In the data rows, 128 means zero.
Every row has a hidden score. In each pair, how much higher is the second row's than the first's? 10 means about the same, 20 much higher and 0 much lower. The score is a weighted sum of the row's numbers plus the product of two more (or one squared), each taken from its middle value.
[ 48  56 101  38 161  39 156 114 194 218 151 139 146 204  33 176  39 193  91 130]
[148 170 127 164  85 148  88 135 103 105 140 106 168 175 102 144 143  75 170 148] >> 16
[192  58 131 173 130 145  70  70  93 152 154 178  93 107 102 115 152 191  97 132]
[139 123 159 122 205 152 123 104 175 117 137  92 158  37 117 129 101  99 124  57] >> 13
[105 130 124  97 131  90  96  65 184 161 130  77 157  82 120 140  92 151  72  70]
[161 152 137 130 124  95 151 109 107  77 150 114 155 172 106  94 121 137 175 146] >> 12
[170  85  49  93 146 128 103  45  87  89 218 116 179 107  81 164  71 197 128  94]
[158 152 142 121 101 151 156 154 135 126 104 147 133 121 151 127 136 112  84 151] >> 6
[ 79  93 162 144  68 159  88  96  72 170 135 141  79 176 126 144 135 185 136  94]
[105  90  37  99 165  24 118 146 166 151 158  85 192 119  53 179  50 175  98 106] >> 10
[134 147 145 144 111 150 134 155 112 131 113 147 124 148 146 101 151 118 129 139]
[105  69  10  59 146  57 143 114 175  91 221  75 197 117   8 138  64 173  93  79] >> 9
[104 113  96 177  57 160 108 129 109 131 153 176 123 190 124 135 107 130 169 131]
[112 170 157 157  90 130 122 147 109 166 115 141  76 158 161 132 123 117 135 137] >> 8
[ 81 111 128 139  99 148 108  94 161 134 143 150 108 118 146 108  90 144 133  65]
[136 109 142 123 111  99 147 132 121 129 121 160 133 173 117 102 137 128 115 156] >> 11
[ 42  54 102  49 159  40 140 116 189 244 149 124 139 175  45 185  27 186  92 129]
[ 95 131 117 164 111 164 103 123 103 109 159  99 137 118 156  70 110  93 147  94] >> 10
[150 162 146 155  95 178 174 147 102  95 135 132 142 138 125 134 141  93 168 146]
[147 139 155 168 167 121  87 173 166  90  95  85 189  72 117 162 156  74 167 129] >> 9
[133 137 106 131 115 123 146 144 131 104 151 171 134 142 146 113 104 122 176 179]
[158 117 114 119 112 137  89  99  90  93 136 114 121 100 124 183 105 159 158 120] >> 12
[163 179 131 137 112 140  87 127 106  97 148  78 181 142 111 159 139  75 158 118]
[ 97 143 152 129 141 101 122 124 117 146  75  74 133 158 140 136 103 153 153 128] >> 7
[126 159 161 129 142 102 144 155 118  79  88 102 131 166 151 114 185 116 128 170]
[142 116 152 138 156 158 111  84 153 117 161 121 145 100 145  73  98 107 116  77] >> 11
[147 159 138 130 150 120 171 138 100  87 120 123 127 122 115 102 154 104 163 164]
[136 138 141 144 119 161 143 125 153 128 117 150  97 132 121 161 148 111 152 113] >> 10
[145 139 139 192  90 178 131 141 100 109 108 140 138 121 137 123 150  98 142 159]
[128 132 112  93 175 100 133 146 126 118 142 144 146 106 156  88 114 125 145 148] >> 8
[158 117 113 119 112 137  89  99  90  93 137 114 121 100 124 183 105 159 158 119]
[144 137 133 182  91 175 128 145 106 125 108 147 139 115 138 125 146 103 126 162] >> 10
[112 126  89  93 116 120 120 127 104 112 132 164  98 135 149 128 140 123 102 114]
[112 142 186 158 129 166 122 122 147 104 137 153  90 109 137 150 151  93 168  96] >> 13
[162 119 165 108 160 152 148  90 151 103 176 107 142  59 118  93  95 111 111  48]
[ 97  88  46  45 145  79 158 116 157 126 210 154 216 107 126  98  29 169 159 112] >> 3
[169 138 141 124 156 105 156 117 109  92 145 151 125 142 112  77 143 135 136 156]
[139 136 147 127 147 137 145 176 166 131  84 122 159  93 153 146 137  99 108 149] >> 8
[122  83 137 106 115  95  75 120 115 124 146 104 129  77 136  85  97  75  61  82]
[167 109  87 118 105 129  96  93  92  89 167 116 143  97 115 170  98 169 141 110] >> 13
[116 152 130 165 122 137 105 183 145 143  80 130 116 105 179 119 160  92 132 163]
[158 182 127 140 126 139  94 143 115 109 150  88 170 135 129 132 136  74 147 120] >> 16
[115 126 103  88 172 124 154 150 129 132 131 147 109 124 142 102 149 114 142 131]
[153 137 144 165 121 161 152 149 123  92 118 128 144  87 149 103 157  90 130 142] >> 12
[139 179 153 163 111 173 184 161 114 129 133 121 139 143 144 135 139  83 186 163]
[112 142 186 158 129 167 122 122 147 104 137 153  90 109 137 150 151  93 169  97] >> 9
[142 161 151 132 165 145 129 159 103  99 130 105 134 103 156  77 147 124 139 108]
[154 134 151 117 156 117 110 149 100 103 127 127 144 114 144  80 141 120 107 112] >> 9
[164 115 109 119 104 143  92  94  91  88 156 123 130  89 130 171 106 159 145 109]
[136 120 161 100 190 145 147 111 170 148 126 111 138  60 127 121 100 113  95  70] >> 14
[ 84 115  98  96 145  80 124 145 132 139  99 161 119 140 136 119 146 104 105 129]
[ 89 156 157 137 145 111 132 139 143 150  59  64 126 155 124 155  94 129 174 144] >> 15
[157 118 119 110 101 151 104  87 109  89 160 114 144  90 132 169  96 163 145  96]
[152 163 146 153  93 176 180 149 106  96 132 134 143 140 120 138 142  90 169 155] >> 11
[140 151 138 118 138 127 153 142 113  69 111 115 136 140 134 136 192 131 134 155]
[214  67 121 175 130 124  59  62  75 115 134 187  88 118  92 144 159 189  91 171] >> 10
[ 89 155 157 137 145 111 132 139 143 150  59  64 126 155 125 154  94 129 174 144]
[159 152 144 115 109 148 154 151 135 124 106 148 134 121 152 124 136 117  83 145] >> 7
[104 167 142 164 115 135 113 171 128 157  78 112  93 149 179 133 137 106 148 165]
[115 141 152 155  79 123 165 168 139 140  78 116  90 168 124  89 128 118 148 167] >> 11
[105  69  10  59 146  57 143 114 175  91 221  75 197 117   8 138  64 173  93  79]
[135 166  99 106 131 148 149 133 102 138 153 136 136 149 171 150 143 127 103 156] >> 18
[108  80 109  86 115  97  84 131 128 139 161 104 145  70 113  70  74  84  94  72]
[138 134 134 152 126 141 140 149 170 132  87 108 128 110 118 149 154 109 146 126] >> 14
[113 156  86 167 130 118 123 184 137 167  90 143 101 134 152 134 135 108 128 178]
[ 80 105 150 153  77 151 100 124  66 172 125 144  91 181 136 142 153 170 137 113] >> 13
[142  98  66  80 166  65  80 111 168 157 126 182 152 147 110 136 107 159  52  95]
[102 138 151 138 157 116 119 117 144 136  66  63 123 134 126 172 108 144 160 125] >> 12
[224  83 115 177 121 125  48  69  72 118 139 179  99 108  94 156 138 174  95 178]
[ 86 105 126 146 112 157 124 116 113 134 142 118 100 100 159  69 110 138 145  85] >> 10
[144  98  84 131 124 116  97  52  99 101 164  57 143 109 113 171  58 226 158  96]
[115  84 160 159  88 158  91  91  74 181 123 149  84 168 125 145 153 196 114 120] >> 8
[113 141 151 158  80 126 166 171 138 141  78 116  91 169 125  88 128 117 151 169]
[125 137 136 145 120 154 140 155 127 122 124 156 132 141 132 117 162 114 147 130] >> 7
[ 79  93 162 144  68 159  88  96  72 170 135 141  79 176 126 144 135 185 136  94]
[159 152 143 121 100 151 156 153 134 124 104 146 133 122 150 127 136 112  86 151] >> 9
[170  85  49  93 146 128 103  45  87  89 218 116 179 107  81 164  71 197 128  94]
[123 126 116 165  75 143 112 154 127 118 121 148 143 151 115 149 137 108 186 160] >> 6
[ 82 103 151 148  76 150  94 116  67 172 126 146  91 183 134 142 153 171 133 108]
[162 119 165 107 160 151 147  90 151 104 176 107 143  60 117  93  95 111 110  48] >> 13
[134 137 106 131 115 123 146 143 131 105 151 172 134 142 146 113 104 122 176 180]
[112 125 152 165 166  93 120 180 175 138  57  85 149  88 125 165 137 100 144 156] >> 12
[ 98  80  85  82 114 119 131  76 203 144 153 163 102 125  92 114  98 161  91  75]
[122  83 137 106 115  95  75 120 115 124 146 104 129  77 136  85  97  75  61  82] >> 4
[158 117 113 119 112 137  89  99  90  94 136 114 121 100 124 183 105 159 158 120]
[ 81 101 111 112 111 118 165 134 130 122 153 140  95 133 145  64 121 129 143 120] >> 10
[127 106 147 154 192  96 110 145 165 123  94  95 172  87 100 187 142 113 142 137]
[100 145  69  98 141 109 134 127 135 163 152 135 143 132 147 105  64 165 124  94] >> 12
[138 135 119  99 143 122  92 134 164 151 112 163 105 107 160 115 168 143  81  99]
[125 164 157 161 146 153 141 143  76  83  97  80 104 117 148 123 168 104 149 137] >> 11
[150 147 149 140  81 144 143 118  91 102 119 156 100 124 132 138 135 120 104 134]
[122  73 101  85 115 102 136 116 127 102 180 130 130 114 144  52 136  78  85  85] >> 10
[ 93 143 152 107 170 110 130 118 128 142  84  76 123 156 135 155 109 147 165 130]
[105 130 124  97 131  90  96  65 184 161 130  77 157  82 120 140  92 151  72  70] >> 7
[105  69  10  59 146  57 143 114 175  91 221  75 197 117   8 138  64 173  93  79]
[ 99 151 134 162  99 139 127 177 113 166  99 145  63 152 190 113 152 145 125 174] >> 10
[214  67 121 175 130 124  59  62  75 114 134 187  88 118  92 144 159 189  91 171]
[ 93 125 167 141 100 141 116 119 156 115 135 161  87 158 143 149 156 120 152  93] >> 9
[146 172 137 132 141 121 140 162 114  62 111 104 144 138 143 114 197  99 133 170]
[155  97  27  78 147  96 168 105 158 100 230  91 234 106  28 157  82 195  87 113] >> 13
[165 160 142 129 129 128 182 149 133  99 119 140 142 124 120  96 144  97 147 170]
[ 83 115  98  95 145  80 124 145 132 139  99 161 119 140 136 119 146 104 105 129] >> 4
[ 80 112 106 111 135 109 170 137 149 177 138 169 128 164 125  99 109 136 127 134]
[139 132 150 138 107 149 159 131 135 136 115 145  73 157 133 142 152 160 134 127] >> 12
[100 125 118  91 135  84  94  66 187 163 128  81 153  83 115 150  87 152  72  69]
[118 171 188 156 128 161 136 141 125 152 119 117  97 129 155 118 132 100 155 121] >> 10
[ 75 109  82  87 153  59 113 154 139 161  90 174 120 145 137 118 132 107  87 126]
[141 106 124  86 137  92 130 142 159 150 104 168 146 139 141 100 124 126  73 127] >> 13
[ 81 101 111 112 111 118 165 134 130 122 153 140  95 133 145  64 121 129 143 120]
[130 146 138 116 107 132 126 114 116 114 128 148 112 111 145 138 126 131 102 117] >> 9
[135 166  99 106 131 148 149 133 102 138 153 136 136 149 171 150 143 127 103 156]
[118 135 138 111 149 131 162 149 127 121 126 138  99 126 145 100 157 100 150 129] >> 4
[108 146 100 108 129 100 126 158 101  86 110 151  98 146 145  93 173 104 103 147]
[130 150 111 165  75 159 121 147  86 107 122 146 119 171 112 154 140 110 181 168] >> 15
[136 166  99 106 131 149 149 133 102 138 153 136 136 148 171 149 143 127 103 156]
[161 119 117  70 174 121  94 115 178 158 115 166 141  85 153  97 126 134  48  81] >> 4
[158 117 113 119 112 137  89  99  90  93 137 114 121 100 124 183 105 159 158 119]
[200  47 111 182 123 126  43  56  77 128 156 193  81 105 101 117 147 182  79 136] >> 9
[114 168 157 144 107 131 113 146 131 177 102 141  76 151 164 121 152 120 126 128]
[ 86 105 126 146 112 157 124 116 113 134 142 118 100  99 159  69 110 138 145  85] >> 9
[ 69  77 142 139 101 121 107 115 104 167 102 107  67 150 140 137 135 179 131 127]
[100 145  69  98 141 109 134 127 135 163 152 135 143 132 147 105  64 165 124  94] >> 15
[159 152 150 157 127 143 166 144 112  97 115 147 128 124 107 103 153 100 158 189]
[127 126 151 101 134  88 159 112 132 102 122 132 146 162 110 137 151 154 117 139] >> 8
[178 119 148 143 156 136  94 120  90  94 135 155 115 107 150  80 155 147 106 110]
[125 134  96 110 165  62 149 153 128  99 103 134 136 168 116 129 171 129  99 185] >> 9
[151 143 144 106 177 130 126 155 107  96 137 124 134 100 152  72 155 115 120 100]
[117 171 188 156 129 161 136 141 125 152 118 115  97 129 155 118 133 100 156 121] >> 11
[103 165 105 152 103 130 114 176 109 132  97 152  75 145 183 104 161 100 118 176]
[192  58 131 173 130 145  70  70  93 152 154 178  93 107 102 115 152 191  97 132] >> 12
[161 119 117  70 174 121  94 115 178 158 115 166 141  85 153  97 126 134  48  81]
[114 168 157 144 107 131 113 146 131 177 102 141  76 151 164 121 152 120 126 128] >> 9
[129 154 136 139 154 140 143 138  84  96 109  96 109 115 143 129 159  97 148 128]
[170  86  50  93 145 130 104  45  87  90 218 115 179 106  82 164  70 197 128  93] >> 14
[119 158 114 100 123 159 132 122  98 163 149 143 110 158 183 146 113 125 109 132]
[147 133 178 113 180 182 158 100 156 109 154 100 145  59 128 107 107 100 129  59] >> 6
[125 118 102  95 148 118 161 153 125 106 140 157 120 128 139  99 148 110 161 159]
[ 50  96 118  78 148  79 151 121 179 231 137 134 124 170  80 128  67 163 113 122] >> 11
[159 158 148 165 122 183 185 161 117  85 133 118 161 109 135 113 154  73 175 155]
[133 148 147 143 111 150 133 153 113 130 112 143 128 147 145 102 152 117 130 138] >> 9
[152 158 109 139 158 154 188 163 129 109 133 108 176 129 101 139 133 102 172 161]
[167 135 140 106 106 143 144 129 135  99 124 119 165 104 132 144 116 126 114 127] >> 8
[ 95 135 144 128 126 132 182 143 133 127 124 111 106 128 139  90 124 126 160 135]
[120 147 156 151  90 116 172 171 140 132  77 108  90 159 130  90 136 119 147 177] >> 12
[124  85 114 166 201  83  60 106 145 116 103  67 152  63 114 183 109 140 133 113]
[126 159 161 129 142 102 144 155 117  80  88 102 130 166 150 113 185 116 128 171] >> 10
[112 170 157 157  90 130 122 147 109 166 115 141  76 158 161 132 123 117 135 137]
[156 162 146 129 114 159 166 173 147 136 103 130 146 122 156 124 146  96 116 155] >> 12
[104 167 142 164 115 135 113 171 128 157  78 112  93 149 179 133 137 106 148 165]
[117 110  92  60 167  74  94 114 180 211 113 179 135 135 141 106 104 160  55  97] >> 9
[169 165 119 131 118 122  84 111  98  97 166  66 193 161  92 155 129  79 143  99]
[111 162 118 164 126 142 116 183 137 163  90 143  83 125 172 119 147 103 144 168] >> 2
[124 162 129 188  87 153 125 170 119 143  90 140  88 132 180 112 155  93 125 175]
[ 82 103 151 148  76 150  94 116  67 172 126 146  91 183 134 142 153 171 133 108] >> 14
[ 98  80  85  82 113 119 131  76 203 143 153 163 102 125  92 114  98 160  91  75]
[148 158 147 131 128 155 152 164 124 112  92 109 135 121 157 127 156 106 109 152] >> 7
[ 86 105 126 146 112 157 124 116 113 134 142 118 100 100 159  69 110 138 145  85]
[115 141 152 155  79 123 165 168 139 140  78 116  90 168 124  89 128 118 148 167] >> 14
[141 147 131 140  56 150 133 125  92 117 124 165 103 152 123 157 128 124 112 134]
[152 139 145 167 119 162 150 150 123  92 115 128 143  87 150 103 159  88 132 142] >> 11
[ 82 103 151 148  76 150  94 116  67 172 126 146  91 183 134 142 153 171 133 108]
[140 151 138 118 138 127 153 142 113  69 111 115 136 140 134 136 192 131 134 155] >> 6
[166 160 143 128 129 129 182 148 133 100 119 141 143 124 120  96 143  98 146 171]
[112 127  99  95 114 127 118 125 100 108 131 163  92 130 154 126 142 122 104 114] >> 3
[156 162 146 129 114 159 166 173 147 136 103 130 146 122 156 124 146  96 116 155]
[131 167 156 141 110 132 117 137 133 186 102 144  84 153 163 114 149 126 110 132] >> 9
[177 119 148 143 156 136  94 120  90  94 135 155 115 107 150  80 155 147 106 110]
[ 82 105 149 136  91 140 121 128  78 158 130 143  67 169 142 131 166 171 140 115] >> 10
[155  97  29  78 142  99 171 107 162  99 232  86 232 101  26 153  81 195  88 111]
[145 134 177 114 183 180 158 101 155 110 151  96 145  60 128 108 108 101 131  60] >> 11
[129 136 140 130 122 138 139 148 135 121 121 155 131 141 129 120 163 119 135 126]
[119 158 114 100 123 159 132 122  98 163 148 143 110 158 183 146 113 125 109 132] >> 17
[110 129 103  94 117 126 117 126 101 111 124 158  94 136 153 131 140 122 109 115]
[170 174 120 159 143 102  94 146 122 100 131  69 176 150  98 146 147  84 141 135] >> 16
[140 136 156 130 137 133 146 176 163 126  85 121 147 101 161 143 143 109 106 151]
[224  84 115 177 121 125  48  69  72 118 139 179  99 108  94 156 138 174  95 178] >> 9
[ 49  96 118  78 149  78 151 121 179 232 137 133 124 170  80 129  66 163 113 123]
[125 164 157 161 146 153 141 143  76  83  97  81 104 117 148 123 168 104 149 138] >> 10
[125 100  29  91 173  94 148 111 171 102 195  76 220 123  18 140  94 165 115  83]
[128 132 112  93 175 100 133 146 126 118 142 144 146 106 156  88 114 125 145 148] >> 6
[158 152 145 119 103 150 156 151 136 125 104 146 132 119 152 126 135 113  81 147]
[122  73 101  85 115 102 136 116 127 102 180 130 130 114 144  52 136  78  85  85] >> 10
[154  55 117  44 108 105 142 130 139 107 200 159 170  63 172  58  52 130 105  96]
[124 135  96 110 165  62 148 154 128  99 102 133 137 169 116 129 171 129 100 184] >> 7
[141 106 124  86 137  92 130 142 159 150 104 168 146 139 141 100 124 126  73 127]
[137 144 115 164  56 155 135 136 105 116 129 168 132 189  94 143 131 103 176 174] >> 10
[157  97 113 110 108 158 109  67  93 107 160 130 127  95 111 172  90 183 146  81]
[125  82  28 101 186  61 134 118 164 113 170  75 215 119  20 169  81 173 107  96] >> 11
[100 130 138 142 117 150 174 136 128 115 139 117 112 114 141  81 128 120 157 123]
[111 122 152 165 164  96 119 178 176 142  57  89 147  94 119 165 134 102 145 154] >> 10
[132 149 108 150  98 141 140 151 138 130 105 151  84 150 145 134 152 109 127 141]
[156 162 146 129 114 159 166 173 147 136 103 130 146 122 156 124 146  96 116 155] >> 11
[ 86 105 126 146 112 157 124 116 113 134 142 118 100 100 159  69 110 138 145  85]
[ 98  80  85  82 113 119 131  76 203 143 153 163 102 125  92 114  98 160  91  75] >> 15
[185 102 150 172 115 136  81  86 100 175 124 177  87 126 124 152 144 167  97 153]
[135 166  99 106 131 148 149 133 102 138 153 136 136 149 171 150 143 127 103 156] >> 16
[150 144 155 135  83 143 141 111  93 102 120 156  97 118 135 135 133 123  93 126]
[133 137 106 131 115 123 146 144 131 104 151 171 134 142 146 113 104 122 176 179] >> 8
[ 97 143 151 129 141 101 123 125 116 147  76  75 133 159 140 135 102 154 154 129]
[142 116 152 138 156 158 111  84 153 117 161 121 145 100 145  73  98 107 116  77] >> 6
[224  83 115 177 121 125  48  69  72 118 139 179  99 108  94 156 138 174  95 178]
[224  83 115 177 121 125  48  69  72 118 139 179  99 108  94 156 138 174  95 178] >> 10
[117 110  92  60 167  74  94 114 179 211 113 179 135 135 142 106 104 160  55  97]
[141 170 106 118 131 173 165 135 110 159 163 136 145 140 167 160 115 121 128 153] >> 19
[156 162 146 129 114 159 166 173 147 136 103 130 146 122 156 124 146  96 116 155]
[124 135  96 110 165  62 148 154 128  99 102 133 137 169 116 129 171 129 100 184] >> 7
[137 145 115 164  56 156 137 138 104 117 129 167 133 188  94 144 130 103 178 177]
[162 193 120 133 118 139 112 145 104 108 150  85 177 148 135 155 154  88 138 146] >> 18
[137 144 115 164  56 155 135 136 105 116 129 168 132 189  94 143 131 103 176 174]
[118 148 121 115 147 122 127 138 130 128 142 152 123 128 164 124 105 128 170 159] >> 8
[112 125 152 165 165  92 120 181 174 137  57  85 149  89 126 163 138 100 144 157]
[151 161 147 152 138 177 184 159 125  98 126 115 150 109 127 124 149  87 177 157] >> 10
[162 193 120 133 118 139 112 145 104 108 150  85 177 148 135 155 154  88 138 146]
[136 174 156 158 113 163 174 163 126 125 116 127 127 135 139 127 154  84 177 154] >> 2
[147 168 141 134 146 116 134 165 115  62 105 101 145 132 139 111 198  95 128 168]
[142 163 108 156 157 150 179 174 131 115 123 113 165 125 112 129 140  92 176 170] >> 14
[ 81 101 111 112 111 118 165 134 130 122 153 140  95 133 145  64 121 129 143 120]
[110 129 103  94 117 126 117 126 101 111 124 158  94 136 153 131 139 122 109 115] >> 7
[146 152 163 178 118 155 127 121  75  81 102  91 110 102 146 129 155  93 126 126]
[115 141 152 155  79 123 165 168 139 140  78 116  90 168 124  89 128 118 148 167] >> 13
[118  85 128 134 199  60  91 157 174 157  72 122 174 100 120 190 114 114  98 127]
[137 155 143 145 119 130 157 173 143 125  75 100 132 142 121  68 124  95 151 152] >> 13
[138 132 134 152 125 144 140 148 171 134  88 110 128 111 116 150 153 110 147 125]
[111 177 152 144 102 146 123 140 106 188 134 134  91 168 182 140 118 121 147 147] >> 11
[133 114 147 147  67 179  89  57 132 119 155 134 107  71 164 109 116 144  96  20]
[125 100  29  91 173  94 148 111 171 102 195  76 220 123  18 140  94 165 115  83] >> 11
[145 163 121 109 120 159 146 120 101 137 151 139 133 148 179 152 151 132  99 152]
[138 135 119  99 143 122  92 134 164 151 112 163 105 107 160 115 168 143  81  99] >> 3
[144  98  84 131 124 116  97  52  99 101 164  57 143 109 113 171  58 226 158  96]
[126 144 112 166  73 167 110 144  89 116 133 157 126 180 115 136 134 117 174 149] >> 9
[134 147 145 144 111 150 134 155 112 131 113 147 124 148 146 101 151 118 129 139]
[139 159 142 146 157 142 129 134  78  81 120  92 122 106 152 119 150 102 155 132] >> 9
[ 85 117 110 151 104 147 143 137 113 109 157 146 109 124 170  75  95 139 167 114]
[138 135 119  99 143 122  92 134 164 151 112 163 105 107 160 115 168 143  81  99] >> 11
[ 82 103 151 148  76 150  94 116  67 172 126 146  91 183 134 142 153 171 133 108]
[128 132 112  93 175 100 133 146 126 118 142 144 146 106 156  88 114 125 145 148] >> 6
[118 171 188 155 128 161 136 141 125 152 119 117  97 129 155 118 132 100 155 120]
[ 96 133 117 168 108 167 106 123  99 109 160 102 135 122 155  73 108  97 148  96] >> 10
[124  85 114 166 201  83  60 106 145 116 103  67 152  63 114 183 109 140 133 113]
[129 136 140 130 122 138 139 148 135 121 121 155 131 141 129 120 163 119 135 126] >> 11
[105  69  10  59 146  57 143 114 175  91 221  75 197 118   8 138  64 173  93  79]
[124  85 114 166 201  83  60 106 145 116 103  67 152  63 114 183 109 140 133 113] >> 10
[142 135 165 171 109 170 135 121 118 112 109 136 123  88 151 106 145 104  98 122]
[107 160 142 163  90 140 162 178 157 142  74 111 115 159 109 114 128  85 185 170] >> 12
[147 159 138 130 150 120 171 138 100  87 120 123 127 122 115 102 154 104 163 164]
[113 122  88 165  44 148  82 112  79 146 149 159 141 185 118 148 105 101 139 132] >> 13
[121 164 150 132 115 138 123 133 117 153 122 129 103 150 148 153 121 131 161 134]
[ 69  77 142 139 101 121 107 115 104 167 102 107  67 150 140 137 135 179 131 127] >> 7
[ 93 125 167 141 100 141 116 119 156 115 135 161  87 158 143 149 156 120 152  93]
[159 158 166 154 157 158 117 137  78  75 129 104 130 101 168  76 154 112 125  91] >> 11
[126 159 161 129 142 102 144 155 117  80  88 102 130 166 150 113 185 116 128 171]
[ 66  71 130  66 161  99  92  67 212 195 142  77 119  65  55 162  57 165  94  56] >> 12
[136 174 156 158 113 163 174 163 126 125 116 127 127 135 139 127 154  84 177 154]
[ 42  48 116  38 160  26 145 133 196 255 122 122 143 183  57 228   9 182  80 151] >> 9
[ 45  63 116 124 117 134 106 126 164 163 145 150  81 207 148  96 124 156 127 100]
[155 139 157 190  99 170 149 140 123 105 102 123 124 106 147 105 155  88 123 137] >> 14
[ 87 132 162 165 108 165 122 141 140 125 138 165  90 159 135 159 158 106 178 123]
[216  45 122 179 123 123  52  79  89 131 122 190  87  99 104 134 137 172  80 176] >> 13
[164 136 148 133 118 150 150 165 149 123  98 140 146 100 168 112 140 100  87 161]
[162 193 120 133 118 139 112 145 104 108 150  85 177 148 135 155 154  88 138 146] >> 19
[149 125 168 107 179 156 145 115 159 137 134 121 143  58 135 104 106 101  94  75]
[106 130 125  97 131  91  97  65 184 161 130  77 158  82 121 138  92 151  72  70] >> 7
[155  97  27  78 147  96 168 105 158 100 230  91 234 106  28 157  82 195  87 113]
[155  97  27  78 147  96 168 105 158 100 230  91 234 106  28 157  82 195  87 113] >> 10
[104 165 106 152 104 129 113 177 109 132  96 151  75 144 182 103 162 100 117 176]
[102 130 121  96 132  88  96  65 187 164 130  78 154  80 118 145  89 151  70  69] >> 12
[136  73  34  71 163  63 150 105 157  80 195  82 231 117  21 164  64 184  97  96]
[165 160 142 129 129 128 182 149 133  99 119 140 142 124 120  96 144  97 147 170] >> 13
[ 82 101 111 112 111 118 165 134 129 122 153 140  95 133 145  65 121 130 143 121]
[122  73 101  85 115 102 136 116 127 102 180 130 130 114 144  52 136  78  85  85] >> 11
[138 144 115 164  56 155 135 135 105 117 129 168 133 189  94 142 131 103 175 175]
[105  90  37  99 165  24 118 146 166 151 158  86 193 119  53 179  50 175  98 106] >> 10
[144 132 140 151 130 153 145 144 166 124 102 116 132 106 120 154 160 108 149 123]
[159 151 145 157 123 136 165 138 116  98 122 147 130 125 107  96 148 101 152 180] >> 11
[159 152 150 157 127 143 166 144 112  97 115 147 128 124 107 103 153 100 158 189]
[155 104  85  76 146 152 109  48 121  79 201 116 177  86 115 142  71 176 140  77] >> 9
[ 95  95 133 129 205  73 107 155 171 159  89 110 154  90 126 175 119 122 137 149]
[152 151 128 109 130 179 146 107 109 170 159 154 128 137 174 160 129 147 103 143] >> 18
[139 159 142 146 157 142 129 134  78  81 120  92 122 106 152 119 150 102 155 132]
[130 155 107  91 126 169 127 110  93 156 164 151 112 148 182 158 115 132 106 128] >> 19
[144 104  64  81 165  74  82 112 167 158 128 183 152 141 115 135 111 159  53  98]
[132 130 167 167 175 137 135 175 166 109  93  99 163  82 129 160 161  95 161 145] >> 11
[ 93 125 167 141 100 141 116 119 156 115 135 161  87 158 143 149 156 120 152  92]
[142 168 154 134 153 173 182 153 139 109 112  93 162 111 119 127 158  91 168 151] >> 13
[224  83 115 177 121 125  48  69  72 118 139 179  99 108  94 156 138 174  95 178]
[115  84 160 160  88 158  90  90  74 181 123 149  84 168 125 145 153 196 114 120] >> 13
[151 143 144 106 177 130 126 155 107  96 137 124 134 100 152  72 155 115 120 100]
[ 93 125 167 141 100 141 116 119 156 115 135 161  87 158 143 149 156 120 152  93] >> 9
[131 143 119 118 106 128 131 123 109 121 133 166 101 120 147 135 116 134  99 122]
[152 151 128 109 130 179 146 107 109 170 159 154 128 137 174 160 129 147 103 143] >> 18
[110 129 103  94 117 126 117 126 101 111 124 158  94 136 153 131 139 122 109 115]
[114 126 116  97 194 103 127 120 155 130 146 132 170  86 136 111  82 113 153 127] >> 12
[160 157 148 164 123 183 186 161 117  85 134 118 161 109 134 113 153  74 174 155]
[144 115 157 139 155 160 109  84 153 119 161 122 142  99 147  72 100 105 114  75] >> 8
[154 128 150 165 130 149 136 147 129 112 108 145 136  73 161  93 145  95 112 161]
[108 124 121 106 151 129 155 151 133 123 126 155  96 122 137 117 177 108 148 133] >> 9
[105 178 172 152 120 121 133 130 134 161 107 103  96 148 143 116 138 114 148 131]
[ 97 136 141 140 126  99 116 129 126 132  79  79 134 159 126 162  99 146 178 144] >> 12
[165 160 142 129 129 128 182 149 133  99 119 140 142 124 120  96 144  97 147 170]
[106 158 160 145 110 162 133 135 123 144 134 159  90 144 143 193 155 108 163 145] >> 5
[183  62 139 183 128 163  65  65  94 161 154 168 101 102 105 120 153 201 102 114]
[ 77 116 112  88 141  61  85  74 181 179 116  73 141  77 108 186  80 149  69  76] >> 9
